One vector is turned by the same rotation once a step. Each row is the vector after some number of steps, and that number follows the row.
The counts run from 0 to 114.
[-18  -3  -2  -3  26  -1  29  31  25 -12 -60 -11  39 -13  21   3  14   7
  -4  17 -15  18 -45  23 -22  20 -36  -8  47 -40  -8 -40 -24  59  -6]
72
[-19  30 -20 -11  56  16  48   0  25 -22  -3  30  22   2  15  18 -55  21
   4  14   5  35 -12  70  -6   4   9 -27 -23  -3   4  16 -43  28  20]
105
[-39   5 -30 -32  47  25  91   4 -13  -9 -17  45  11 -19  25  13   6  -6
 -17  31   6  23   8  33 -24  -8  -7  -3  15  -2   5  24 -11  -9  45]
50
[-60 -25   5   9 -15   5  21  37 -13 -12 -42 -20  19 -12  21  32  63  20
  18  13  -7  40 -22  37   1 -24 -47 -26  23 -25  19 -26  -9  -2 -29]
5
[-12 -17  19   4  17  17  -3   1  25  -1   2  59   7 -13 -24  21  44  50
   7  -3   8   4 -20  73  32   9   8 -19 -39   6 -10  -8   3  35 -52]
27
[ 25  29 -30  -2  17  10  40  34 -24   9 -34 -19  -6  -9  81   7 -12  24
  41  13 -33  18 -15  35 -33   7 -23  -2 -18  33 -17 -32 -14  13  -3]
108
[-17  33  35 -27 -23   4 -16 -17 -48   5 -31 -12  28   3  45   8 -13   7
  15  -7 -27  35  -5  -9  30  52  -4  17 -52  -8  25  -8  23  13 -47]
56
[ 29  -4  21  25  34 -25   4   4 -16 -23   3  30   3 -10  25 -22  -5  84
  -4  18   7 -18  27  27  40  36  -1 -13 -33  40  -9   9 -28 -41   5]
96
[-19  12 -21   9  30   6  19  -4  34 -23  -3  82  18 -12 -14  28  11  40
  -5 -21  15 -16 -13  50  25  27 -14 -29 -19   7 -38  31 -16  27 -20]
28
[-30  22   5 -21   3  30  42 -22  -7  10  31  90   3  -6 -16  25 -12 -28
  -2 -21 -33  14  24  11  17  50  -9 -19 -31 -37 -17   2  15 -10   7]
47
[ 43  27 -24  -4  36  -9  44 -19   8 -17   2  14 -18   1  10   3  28  71
  22   5   8 -11  28  48 -16  31 -23 -13 -26  24 -34  30  25 -33  -1]
30
[ 44   4 -13   4  10  19   1 -40 -29  43 -12  12 -30   2  25   1  42   0
  -9  33 -11  36   3  35  24  46 -48 -10  10   1 -21 -10  49 -46 -13]
12
[-42  37 -10  13 -12   8  40  19  -2 -31  11  13  30  18  36  33 -28  46
  -5  11 -14  19   0  38  12  21 -12 -42  -5  -1   4  21 -76   5   6]
39
[ -1  15  21   4  44  22  57  46   7 -20 -12  40  -3 -30 -60  -2  20  24
   4 -36  25 -16 -17  17  -2  31 -25   8   1 -37  -9  53  -1 -13 -21]
84
[ 43  49 -21  -1  56  40  33  14  -4   9  -6  -9  -2 -41  10 -34 -36 -10
  -9  16  26  24 -29  21  29  22 -39 -33 -15  17  -3  47   5 -18   4]
87
[ -6 -31  23  26  17 -77  15  14  -5   2 -41  34  20 -26   3 -20  50  18
  35 -23 -12 -23  12  26  -4   9 -26  22 -27  -5 -24 -15  19 -11 -33]
63
[-12  32   9   3  51 -12   4 -18  -1  -3  -4  17  -2   9 -16 -49  16 -17
   5 -24 -34  34  10 -15  16  64 -25  16 -39 -28 -32  38  37 -41 -21]
66
[-14  34  44 -32 -16  -2   7  10  14 -27  25 -13  46  17 -18  17 -14  55
  27   8 -26  19  15  43  13  58  -2 -22 -42 -33  28 -28 -25  21 -20]
37
[ 25  44 -36  -5  46  33  52  29  11  15  23  -7  17  -8   9 -39  27   1
 -20   6 -34  -4 -14  -5 -19  21 -44 -14  -2  65 -42  17   8 -30  18]
32
[ -1 -35  24   3  -5   8  21   7  11  26 -12  33  13 -28 -34  42  79  29
  10  -6 -10 -13 -13  68  -5   4 -21   1  15 -20   8  -8  17  -4 -46]
82
[ 50   7 -12  14  35  -5  -7 -20 -17   0   2  31 -26   2  11 -17   5   1
  -4   7  -5  24  15   3  57  62 -59  -5 -13 -34 -39  -1  43 -51  -3]
11
[ -9 -10 -10 -35  57  26  25 -15  24 -12   5  -8  40   2  -1 -28  -8 -16
 -23  34 -33  64 -21  13  17   8 -31 -30  23 -44 -12  -5  15 -22  40]
69
[-25  18 -15 -24  55  29  28 -47   0  18 -20 -18   7  16   9 -24  14 -24
 -26  29 -17  73 -26  31  28  16 -21 -17   6  -4 -17  11  17 -24   0]
68
[ 23  26 -20 -12  39  -1  53  24  16 -46   5  22  11 -20  43   8 -52  27
  22  -1 -16  16  -4  37 -27   2 -13 -25 -25 -23 -16  11 -24   6  50]
106
[-14  17  -8 -19 -26  56  10  46  19  -7  11   2  51 -30  12   0  16  19
 -20  20 -28  -8 -17 -23  20  36 -26 -52  -5 -22   4 -43   6  30 -19]
91
[ -1 -39  36  -8   4  29 -11  22  21 -11  14  55  14 -27 -32  -2  41  49
  13 -15  -9  -5 -16  31  35   9   9  -7 -47 -14   2 -40  22  17 -32]
26
[-16  -8  -5  44  20   5  27  68 -27  24  19  34   0 -27  31 -29  -9 -34
   6 -17 -38 -20 -16  -2  18  -5 -38 -14 -30  40  -8 -39 -33 -17   6]
43
[  3  -9  19   6 -12   9  21  -1   2  74  36  10  15 -11   5 -37  58  15
  10  10 -70   6   8  25 -30  10  -5  -3 -47   9  10 -38  16 -46 -34]
100
[-12  29  10  41  29  30  -4  22 -44   4 -31   9 -16  23  31 -12 -26  16
  -8 -23 -24  10 -52 -11  57  48 -45   7   3  10 -28  23 -37 -13 -10]
76
[ 19 -41  10  10 -10  25   8  18   5  21  29  51  37 -35  -5   7  22  -7
 -20   5 -33  -2 -48  15  40   7 -48 -27  31 -17 -16 -22  -1 -36  13]
80
[ -8  37  34 -33   0  26  11  20  41 -13  42 -12  79   4 -29  -8 -19  -1
  -4  -2 -32  10 -16   9  20  53 -16 -25 -23 -19   4 -27 -24  43  -8]
36
[-45 -43  27 -29 -13   4 -13  -6 -33 -53   5  22  23 -10  33  -3  25  55
  -7  14  -3  41   4   1  49   4 -10 -11 -24 -18  14 -10   5 -53  22]
59
[ -8 -27  40 -31  36  44  36  11  -2  10  -9   4  24 -10 -45  -9  66  27
 -24  42 -12   2   3  19 -10  31 -15   9  39 -42  18 -37  39  -4   5]
15
[ 41  21  56  13  38 -22  14   5 -13   6 -49 -17   4  -7   9  -2 -35  73
  12  21  17   2 -19  43  13  49   2  10  -8 -28  21  31 -24  -3 -24]
19
[-16 -21  29  40  47 -28   5  38 -21 -32 -50  23 -21   6  -9 -12  26  18
  32 -21  33  11  11  44  48  18 -30  14 -32  -8 -13 -15   6   3 -48]
8
[  6 -16  26  16  -4  -8  11  54 -21  29  33  38   5 -22   4 -31  -3 -36
  24 -27 -42 -18  13  12  30  20 -27   7 -71  13  -1 -54   1 -25 -11]
44
[ 26   1  35  27  13  28 -13  11 -45  -3   9   8 -17  17  18 -22 -30  30
  -1 -13 -19  26 -32 -16  69  41 -43   5 -18   8 -20   1 -11 -68  13]
77
[ 33 -13  24 -40  44 -29  61  42 -36  -9 -38 -12  20 -40  27 -18   3   7
  33  23   3   3   3  27 -36  11  -1  33 -19   5  26 -25  28  -1  24]
52
[-41  24   1  -3   3  19  25 -11 -11  52  21  74  -1  -2  -1  29   7 -54
   0 -16 -38  19   6  30  31  42 -12 -14 -44  -5 -10 -19  12  14 -35]
46
